In the rows, 128 means zero.
A single turn carries every row of the set below to another of its rows. Some are shown first; where does it send the rows asked next?
z_586: [143 117 144 137 146 147 132 137 132 146 113 118 149 130  90 143 159 130
 120]
z_316: [125 147 112 106 105 135 109  91 132 123  84 105  98  92 119 122 106 150
 120]
z_755: [119 154 118 105 114 150 115 110 147 139  79 102 104  88 116 134 110 145
 122]
z_701: [101 114 100 143 168 113 111 120 139 161  99 122 127 120 128 111 110 138
 147]
z_327: [144 128 142 120 114 130 116 160 126 140 135 119 122 138 110 157 148 151
 112]
z_99: [104 110  97 143 164 107 106 113 132 151 101 121 123 124 130 105 108 143
 145]
z_657: [122 147 105 119 112 122 109 106 127 109  96 101 102  99 116 113 110 170
 112]
z_757: [161 100 140 121 119 136 116  83 108 129 108 126 132 128 104 131 145 115
 127]
z_41: [146 109 133 147 143 126 126 131 116 122 124 116 146 140  90 125 159 149
 111]
z_413: [144 114  87 119 122 112 104 120 132 105 139 115 118 105 109 122 113 148
 183]
z_84: [112 160 114 118 126 145 121 135 152 137  87  98 110  93 108 132 118 160
 114]
z_957: [159 118 146  99  92 135 106 118 117 142 122 128 111 132 122 157 135 125
 122]
z_164: [104 113 103 135 165 120 110 113 142 169  94 123 123 118 130 115 106 128
 152]
z_339: [135 121  89 128 135 115 111 148 144 112 143 110 125 107 103 129 121 157
 178]
z_16: [159 114 139 110  92 115 104 117 106 121 133 126 109 139 122 143 136 144
 116]
z_495: [157 101 131 137 125 119 116  98 102 111 122 122 136 139  98 117 150 141
 116]
z_179: [132 126  96 121 138 135 118 155 155 133 133 111 128  99 102 144 122 142
 182]
z_212: [109 108  98 137 158 106 106 100 130 153  99 126 120 122 133 105 105 133
 149]
z_547: [150 125 149 107 105 143 115 144 129 153 122 125 117 132 113 166 142 129
 120]
z_131: [146 113  96 107 116 126 106 109 138 120 128 117 115  97 114 134 110 128
 191]
z_488: [108 108 102 132 158 115 106 100 135 162  92 124 119 117 134 112 103 126
 153]
z_105: [139 121 101 108 126 141 115 131 153 139 125 116 121  97 108 146 115 124
 192]
z_369: [152 110 149 121 128 155 127 106 128 151 101 123 140 125  99 145 150 107
 130]
z_325: [150 120 135 123 108 114 110 145 113 121 141 121 119 144 113 142 143 160
 110]
z_978: [113 158 108 128 125 128 115 132 139 117  97  96 108 100 110 119 117 177
 108]

z_369 turns into z_757
z_755 turns into z_316
z_325 turns into z_327
And these:
z_212 turns into z_99
z_131 turns into z_413

A single turn carries every row of the set below to another of its rows. Some are shown first; where does it send the rows asked next?
z_421: [ 98 157 152 132 140 121 136 115 158 107 101  86 128  99]
z_840: [138 112 106 134 136 130 135 102 118 123 121 134  76 125]
z_679: [135 135 151 147 133 162 114 116 136 108 106 136 131 116]
z_402: [117 145 146  96 132 144 120  80 135 117 107  92 116  78]
z_745: [124 148 165 127 134 139 119 128 138 123 118 109 138  86]
z_886: [106 148 110 106 140 128 159 128 149 146 160 102 107 107]
z_815: [144 120 115 132 130 120 136 126 120 150 154 113  98 109]
z_171: [112 156 119 148 120 168 124  96 143  99  97  88 127 110]
z_297: [120 152 126 103 130 124 148 133 160 137 159 107 131 109]
z_874: [127 134 125 141 126 142 133  77 157 112 104  67 119 102]
z_947: [104 134 106 121 139 126 155 134 167 141 155 104 121 115]
z_563: [154 118 114 133 131 147 150 124 130 147 154 114  98 102]
z_705: [117 148 133  99 131 174 109  93 136 125 124 126 137 106]
z_728: [140 112 105 131 140 147 151 100 130 115 118 129  69 118]
z_690: [172 117 127 139 120 142 139 121 144 126 145 118 113 110]
z_86: [ 93 141 101 106 148 129 163 102 151 116 120 116  77 123]
z_406: [108 143 135 155 138 145 129 103 159  94  89 111 122 126]
z_306: [123 138 112 141 123 175 120  88 158 119 122 100 141 128]
z_455: [132 101 118 118 143 135 143 104 134 110 112 138  75 101]
z_394: [117 160 143 117 123 164 116 111 122 114 114  96 131  82]
z_98: [151 103 122 140 130 130 148 126 142 137 143 102 102  94]
z_735: [107 162 134 129 125 151 127 100 139 104 100  75 123  87]
z_161: [101 144 105 115 138 106 147 124 141 148 152 102 102 119]
z_792: [ 94 138  96 118 145 113 145 102 137 117 121 124  79 134]
z_142: [122 155 130 137 121 181 113 105 128 106 111 111 134 105]
z_494: [ 86 131 105 101 149 131 150 109 158 114 121 137  92 123]
z_891: [145 116 119 129 132 132 146  91 146  89 104 129  79 119]
z_685: [ 96 152 118  93 143 119 154 102 163  99 117 118  95 119]

z_171 turns into z_142
z_705 turns into z_402
And these:
z_679 turns into z_745
z_840 turns into z_815
z_891 turns into z_690
z_494 turns into z_455
z_728 turns into z_563

